Each row is where one point has got to under a steady rotation. How many steps took it there?
The counts run from 0 to 688.
[ -4   5 -16 -21   4  14   4  -6  -9 -12  -5  19  -7 -11   6   7  -7 -12
  -4  16 -10  -9  -1 -17   7   3 -17   3   0   2  -8  -4  17 -17  -6 -12
 -11  25  -2  29  -8 -14  15 -12  -8  10   3  -9   7  19  22 -22   8   8] : 386
[ -2   2   4 -13  -8  -4  -5  11 -25 -15   5  -8   4  15  -2   0 -18   1
   3 -13 -16   5  -5  -1   7  -2 -10  -8  -9  -1  16  -3  20  10   6  -4
  10   2  27   9  -4 -14 -19  -4  -6   4 -26  18   1  16 -33  24 -13   4] : 482
[ 16   6  -6 -18   2  -6 -18  -8 -14 -22   0 -18  25  -5   6   9   7   4
 -24   5  -3   3  -6 -14 -28 -13   3  14   3   5  -9  -8  18 -14  -1  -1
 -12  -2  12 -12   0  15 -11  12   7   3 -18  -6   1  21  -1   5   5  21] : 542
[ -1  22  -4   7  12  10   2 -11   6  15  -6  11  -6   6  15   9   0  -6
  -9  -9   1 -12   2  16 -20  -4 -10  -3   3  -2   4  16   6  22 -14   7
  -2  -1 -10 -21   1  33 -26 -11 -23   6   8 -11  18 -18   8  -2 -13  20] : 577
[-20   3 -16 -13  -8  17  -5   2  -6  -4 -16   9   1 -16  -2  16 -21   2
  12  15 -12   2   8  -5 -22  16  -9   4   8   0  -5  11  16  10 -35   7
   2  16  -9   6 -16   5  -5  -8  -2   9  13 -10   7  12   6 -21  17  -3] : 510
[ -3   8  -1  -3 -10   3   3  18 -16 -21  -4   3 -10  21  -2   2  -3  10
   8  -4 -15   9  -8   4  14  -7 -17 -19   6   1   6  -8  24  12  -2  -5
  21  21  15  11   8 -29  -7 -11 -11   0 -14   8   1  11 -26  32  -7   1] : 484
[  2  15 -10  -4 -15   5  -2   5 -31  -1 -11  -7   5   2  -5  21  -8  12
  -7  -5 -29   2 -17   6 -18  -3  -2  -1   5  15   4   6  20  19 -20   4
  22  14   9 -12   7   7  -9   6  -9  14  -1  -1   6  -3 -22  21  16  11] : 357
[ 11  -8   6  -5  25  -2 -10  -8 -22 -37  -4  13  10   7   3 -26 -10  12
  14  -1   0   6  -6 -18  -5  11  -4  10  -8  -4 -12  -1   0 -18 -14  -7
  -7   4   0  22  -6   6  -9   4 -13   0 -17   8 -10   6   3  12 -26   3] : 147
[  4   6   4   2   3   8  11 -14 -21 -22 -13   9 -15  -4   0  -7 -13  10
  19 -12 -10  -2 -17  -7   9  -9  -4  -1  -5  -4  -2 -10  14   0   7  -6
  -5  -1  -9  28  16  12 -11 -22 -18  13 -17   5  14   0 -20  17  16  13] : 471
[ 22  16 -20   5  27  -4  -5 -16  -2   5  -6   8 -14  12  -4  13   5  10
  -6  -5   2 -11  -2   5   4   7  -2  -3   2  10  -7  24   7   1 -16   7
  13  21 -16  -7   7  21  -9 -14  -7  -5  -4  -6   1  -7  19  11 -32  19] : 436
[  9  -7  -4 -12  -1 -11 -21  -4  -1 -27   0 -15  22  10   6   4 -14   7
 -15  -3 -13  13   5   7 -22  -2  12  10  -2  -9  -5  16  19  -6 -29   4
  -7  -8  20 -14  -8   9 -13 -10  -9   3 -20  12  -4  17  -5  10 -22  -2] : 158
[ -7  11   8  -5 -14  -5 -13  -5  -1 -13  -8 -17   3   6   2  21   1   8
  -2 -16  -1   6  -8   7  -8 -13  -9 -10  11   8   5  -8  26   8   7  10
   5 -10  -3 -10  13  -2 -23  -9   7  -2 -20  -8  23  18 -25  25  25  15] : 340
[ -3   6  -3 -12  12   7 -12  -4 -19  11  -5   2  15   9  -5   6  -4 -22
   7  -2   4 -21   6 -20  -3  17 -37  10   6  24  10   4   6  -2   3   0
  13   9   4  12 -15  -3  -8  -5  20  -6  -3 -12  11  32  18  -8 -10   7] : 518
[  2  25  -6  -4   1   1 -10  -9 -12   3  -8 -13   0  -4  -2  14  16  11
   4  -1   5   1  -6   0 -20  -7  -3  -2   3  11   3  -9  18   9  15  10
   8  -6 -17  -4   6  23 -20   3   8  -5 -12 -22  13   6 -15  25  19  39] : 71
[-15   6  -2 -20   1  13   3 -17   0 -24   1  21  -3  -8  12  -3  -3  -5
  16  21 -10   6  21   7 -11   5 -24   4   9   4 -12  -3  11  -9 -18  10
 -24   7 -17  21  -9  -3  -1  -3 -16   8   9 -11  16   4  12 -14   5  11] : 124
[ 13   2  -3   0  17  -7 -15 -15  -2 -18  -6  -1  11  -1  -2  -1 -10  23
  10   3   0  11  -1   7 -36   5   9   6   4   4 -13  16  10  -4 -33  15
  -4  -4 -11 -16  -4  34 -18   3  -6   0  -8  -5  -4  -4  10  10 -14   5] : 291
[  6  14 -15  -5   9   3   0  -6  -7 -14  -7  11 -17 -12 -13   8  -4  23
  12   0   3   5 -12 -16  -5  -6  12 -24   3   3  -8 -17  33   7   5   2
  15  23 -13   9   3  -5 -21  -3  13  -5 -17  -6 -13  -4 -10  13  14  18] : 83
[ -7   8   3  -9 -23  -6  -7 -10  -4 -15  -7 -21   5   3   2  10   1   9
  -1 -15  -3  12   9   4 -12 -14  -4 -10   5   1   7  -3  28   6   6  10
   1 -14   2   3   2  -3 -22 -12   7  -5 -24   2  16  21 -22  20  23  21] : 341
[ 11  16   2  -2  -3   2   8  -7 -24 -11  -9  -9  -8  14   4   5   5  -4
  -6 -14 -13 -12 -24   1  12 -14 -13   9  -2   5   3  -8  16   7  14  -5
   7  -4  -1  14  20   5  -4 -12 -15   7 -12   1  21  11 -28  30  11  26] : 337
[  8  16   5   4  13  13  11 -15 -19   4 -11   6  -1  -3   5  -9  -2  -4
   9 -17   9 -13 -25 -23  -8  -8  -4  -1  -8  -5   7 -14  17   4  26 -13
   3  -8  -2  15  10  22 -16 -18   0  -3 -12 -10  12  15  -5  10  12  22] : 67
[  4  17  -3  -3   4   0   4 -11  12   1  -9  -9 -14  22   6  19   8 -11
  -8 -11  -2 -17  -1  13  24 -10 -17   1   2   2   5  13  14   5   5  -5
   0   7 -11   6  16  -1   1 -38 -13  -5  -5  -2  26  21   4  12 -14  17] : 319
[-19  -1  -6 -15 -10  17  -1   0  -5   4   7  18  10  -8   8   6 -28 -14
  -2   3 -10   0   8  -3 -29   3 -15 -13   0  -5   7   1  26  14 -13   1
  -8  17  23  -6 -22  -3 -17  -4  -7  14   1   2   4   9   5 -28   4  -6] : 243
[-12  10   9 -14   1   6 -10  -3   5  -9   7 -16  -6  10   5  19 -12 -10
  -6 -16  -1  -2   0  12   2  -6 -22  -7  -3 -14  10  -9  18  20  13   8
 -16 -16   3 -17  -5   4 -28 -12 -17  11 -10  -2  22   8 -35   5  -2  17] : 462
[  9  16 -13   2  -2   2   9 -15   7  -1  -1   0  -6  11  16  12   3  -8
 -19  -5 -14  -9   1  25  -4 -16  -2   3   2  -2  -1  26  19   7 -11  -6
  -8   4   7 -15  11  20  -4 -28 -31   7   1   2  19  -1   5   9 -21  10] : 441
[-10  13 -10 -28  -1   5 -10  -3  -4 -15   9  -1   8   0  10  20  12 -14
  -9  25  -7   6  20  14 -11   5 -30   3   8  10  -3  -5  14  -7  -8  17
 -19  11  -6   2 -16 -12   0  10 -13   8   1 -28  12  13   8  -6  -1  23] : 259
[-20   6 -10 -12 -13   3  -3   9 -10 -29 -13  -6 -12   2   4   9   1  14
   4   2 -17  21  10   4  -3  -2   5 -13  -6 -18  -6 -12  25  15  -8   1
   4  -5 -11  20  -5 -10 -12  -2 -13   3  -8   6   1   5 -37  17  12  20] : 344
[-20   6  18   3  13   9  -1  -9   2  -4  -9   0  -4  13   6  -8 -10   1
  26 -18  18  -4   9  -6  -7   0 -15  -5  -3 -18   8  -9  13  16  10   1
  -3 -23 -11  14  -5  11 -31 -19  -5  -6 -13   3  22  18 -13   0  -1  12] : 329
[ -1   6  -5 -14  -5   0  -8 -21  16  -3 -10 -18 -12  -1   0  33 -11  -2
  -6 -10   4 -11   2   5   4  -9  -2   0   3  -7   0   4  22  -1   1   7
 -11 -10 -15  -1   1  10 -19 -40   2  -1 -17  -5  24  20  -1   0  12  14] : 322
[ -5   4  -1   7  -4  11   3  -5 -18  17 -17  18   5  -7  -5  -3 -22   5
  16  -7  -6 -12 -11  -9 -26  10 -18  -6  13  22   7  15  14   8 -15   3
  20  23   2   2   1   5 -17 -12  17   3  -1  -5   8  11  22  -9  21  -6] : 371
[  3  15   5  14  22  11  -7  -4   2  21 -16   1   0  11  -1  -1  -7  -7
   7 -14  17 -25 -13 -18  -5   7 -14   6  -3  -5  13  14   6   9   4 -10
  13   0  -5  -2   1  18 -21 -31   4 -12  -9  -8  15  20  20  -4 -16   9] : 48
[ 21  10 -17  -2  11  -1 -18   8   0  -5 -13  -7   7  11  -3  28  -9  10
 -26  -5 -12  -9 -26  -3   1   2   5   8  -3  -4  -5  23  12   2 -29  -8
   9  19   4 -22   6   8  -3 -23  -7   8  -5  -4   3  13   9  11 -15   8] : 34
[-14  16  -7  -6   4  10   3  -6   4 -12 -14   7 -14   2   7  -1   2  -3
  11   5  15  -1  17 -10   4   1   1  -7 -13 -31   3 -15  25   3  16 -12
  -2  -4 -20  32 -10  -3 -11 -22  -8 -11 -13  -4   4  19  -4  -7  -9  25] : 62
[ -3   7   0  -1   1   5   6 -36  -1  -9  -3  11 -14 -11   7  -3 -10  -2
  13 -13   1  -1  17  11 -12  -4  -7  -7  -7  -8   1  -1  14 -11   6  10
 -25 -10 -22  21   1  13 -23 -28 -10   1 -22  -7  22   3   7  -3  17  18] : 592
[-12   1   7 -20  -4  11   2 -16   5  -8   8  15   5  -9  12   4 -19 -10
   0   2  -1  -4   7   3 -16  -9 -34 -10  17  16   5  -1  21  -8  -6  11
 -27  13  12  -4  -1  -7 -11 -14   0  12  -8 -14  21  16  16 -16  18  -3] : 121
[-20  17   0 -13 -10  10  -5   1   6 -25  -8   2  12   3  21   3  13  -8
  -2  22   4   4  10  -2 -15  -9 -24   2  16  -8  -7 -13  20  -2 -13  -8
 -14   9  -3   9  -1  -8  10  -2 -12   4  17 -21  17  32   9  -9  11  14] : 527
[ -9  14   3   5  16   6   2  -6 -10 -10 -15   6 -14  14   2  -4   4   5
  26  -9   9  -6  14  -5  12   9 -15  -3  -8 -11   2  -7   5  14  10  -3
  10 -14 -30  33   1   5 -17 -13 -13 -13  -7   0  16  10 -14  13  -7  28] : 331
[-10   2  -6  -6 -25   7   8  -9  -4  -2 -10  10   3  -1   4   4 -16  -6
   6   6 -16  -2  13   5 -14  -1 -17  -8  13  13   1  15  24  -1 -22  -5
   5  19   9  16   1 -13   6 -25   4   1   0  -3  12  33  20  -6  17 -11] : 507
[ -7  11 -11   4  14  17  -1   5  -4   1 -21  12  -5  10   3   0  -9  -5
   3   3   0 -11   8  -8  -9  10   5   4 -21 -35   0  15   7   8 -22 -22
   3  -1 -10  17 -12  17  -4 -29 -22  -2   3   4   1  13   7 -14 -27   8] : 44
[  7  10 -10  -5  11 -14 -10   7  -8 -19  -2  -4  15  26  12  -9  18   6
 -13  -5  10   3  17  -5 -10 -11  -1   2   6   3  -2   1  19   1   0 -12
  17   3  12   3   2  -4 -12  15   7 -20 -15  15  -8  25  11  18 -34  16] : 684
[ 10   5 -12 -10   6   6   2 -11 -15 -12  -8  11 -11 -17 -12   5 -15  22
  10  -5  -2   5 -16 -19 -15  -7  17 -19  -1   3  -1 -14  32   2   7   2
  12  15  -5   6   4   2 -25  -2  13  -3 -23   2 -14  -3  -6   6  21  11] : 84
[ -6  12  -7 -14  -1  -3 -16   5 -23 -18  -3 -11  -1   9 -13  19   1  10
   8  -2 -16  14   4  11  -2  13  -6  -1  -4   7   3  -3  10  17  -9  17
  11  -9  -9   3 -10   1 -19  16 -13   7 -10   0   7  -4 -41  29  -1  23] : 479
[ 12   9 -19   2  21   8  -1 -10  21  -2  -9  22 -20  -4  -1  10  -7  17
  -2  -4   9 -11   2  -4  -8  -2   8 -19   7  -4 -11  15  18   1 -21   2
   6  26 -21  -7   7   6 -18 -24   0  -4  -9  -3  -1  -9  29  -9 -10  13] : 571
